Here are some points, each followed by its number:
[  1   9  49  47  -1 -17  13   2  42  25 -37  -9 -34  -9  61   5 -18 -24
  27 -46 -34  34  26 -20] 0
[ 78 -13 -46  20 -52  54  -6  89 -45 -53  66  36   9 -17 -26 -35  24   6
 -67  14  56 -55 -10 -17] 1
[  9   7  16 -26   5 -51  13 -54 -20 -26 -47 -11 -26  -7  27   6  17  35
   4 -94  17 -16  12 -77] 2
[ 12 -10  16  14  -3 -12  18 -30  30 -11 -28 -28 -58 -19  49  -2  21  16
  19 -88   7 -49  -2 -45] 3
[ -7  43  -9 -17  -3  53  -6  24  -2  19  17  -7  45  -7 -29  -6 -25 -18
  41  75 -44  24  25  72] 4
[ -16  -61   25  -18   31 -110  -25  -87  -17   13  -44   -9  -30   34
   35   18   -1   20    4  -61   15  -22  -37  -40] 5
[-26   2  36   5  30 -65 -27 -43  16  46 -41 -12  11  29  48   4 -27 -11
  11 -26  16  50   6 -52] 6
[ 36 -22 -11  12 -48  17  11  37 -37 -43  24  21  -2 -42  16 -28  54  12
 -27 -42  36 -60 -31 -30] 7
[-64  17 -12 -16 -14  39  -2  32  39  14 -30   1  15  -1 -89  11 -38  47
   4  58 -18  14  23  61] 8
[ 15  27  48  43   9 -22  -2  23  33  16 -25  -3 -15  -4  86  14  -4 -12
  28 -87 -14  95  28 -28] 9
[ 52 -20 -44   0 -30  52 -10  86 -19 -33  83  22  26 -22 -20 -34  15  -8
 -52  38  28 -40 -11  18] 10
[ -3 -28  23  56 -12   6  22 -14  44  -3  -1 -29 -63 -23  46  -5   6 -20
   3 -70 -21 -52 -15 -23] 11
[ 33  -6 -17  34 -24  35  57  41   9 -71  37   4 -43 -33  20 -10  69 -12
 -22 -81  45 -54 -16 -37] 12
Which three points above are nearest to each new point? Their numbers follow each, nearest first.
[-44  17 -33 -13  27 -52  -1 -81  11   5 -28  12  63  42 -93  49 -19  37
 -16  84  19  -2 -38  20] ~ 8 4 6
[-23 -58  26 -33  63 -87 -16 -80 -35  15 -31   2 -28  35  15  22   3  18
  13 -55  16   1 -19 -27] ~ 5 6 2
[-23  43  -7 -37  11  49  -1  16   5  23   6  -2  45  -9 -27  -6 -23 -28
  41  77 -41  32  41  61] ~ 4 8 0
[-20  45 -11 -24  -4  69  -6  46  -5  30  10  -4  42  -2 -49  -9 -23 -12
  23  96 -50  43  43  69] ~ 4 8 10
[-26   3  38  29  14 -17  -2 -21  39  38 -28 -23 -13  -4  48  -6 -22 -18
  34 -19 -37  23  30 -10] ~ 0 6 9
[-11  47  -2 -13  -3  60  -5  41  -3  29   7  -5  37  -2 -32  -9 -18 -19
  24  79 -48  46  40  61] ~ 4 8 10
[-14  33 -16 -33   2  43  -7  34  -4  19  15   0  47  -1 -43  -3 -32 -13
  26 122 -55  19  23  79] ~ 4 8 10
[-33 -43  15 -33  58 -96 -10 -78 -45  20 -26   6 -16  37   7  32   6  12
  24 -35  33  11  -9 -28] ~ 5 6 2
[  -4 -106   40   12    0  -90  -21  -76   20   16  -57  -29  -42   10
   53    5   -7   31   -6  -79  -17  -51  -68  -42] ~ 5 3 2
[-30  20  48  10  19 -54 -34 -32   8  38 -39 -14   5   9  44  22 -27  -5
  12 -16  22  70  11 -56] ~ 6 0 9
[ -8  54 -12 -28  -2  60 -10  30  -8  22  19  -3  62  -4 -41  -6 -30 -18
  47  97 -49  38  32  87] ~ 4 8 10
[-11  51 -13 -27   2  55  -7  29 -22  27  10   0  41   8 -43   0 -15 -14
  20  91 -39  44  35  60] ~ 4 8 10
[ 28  -4  -9  35 -21  28  52  35  14 -59  27   2 -42 -30  25  -9  57 -15
 -15 -75  34 -43 -11 -34] ~ 12 7 11
[-15  32 -17 -35   3  43  -6  32  -4  19  15   0  48  -1 -44  -3 -34 -13
  26 123 -54  17  19  79] ~ 4 8 10
[  8 -42   7  50 -23   9  23  -7  50  -8  10 -33 -56 -21  36 -12  24 -14
  -6 -64 -13 -57 -26 -24] ~ 11 3 12
[-24  -9  40  30   9 -22   2 -25  35  30 -29 -24 -23 -10  59  -8 -10 -14
  30 -43 -26   9  21 -26] ~ 0 6 11
[  9 -43   5  55 -23   9  20  -2  57 -10  17 -33 -57 -16  30 -11  20 -15
 -12 -58 -15 -55 -24 -19] ~ 11 3 12
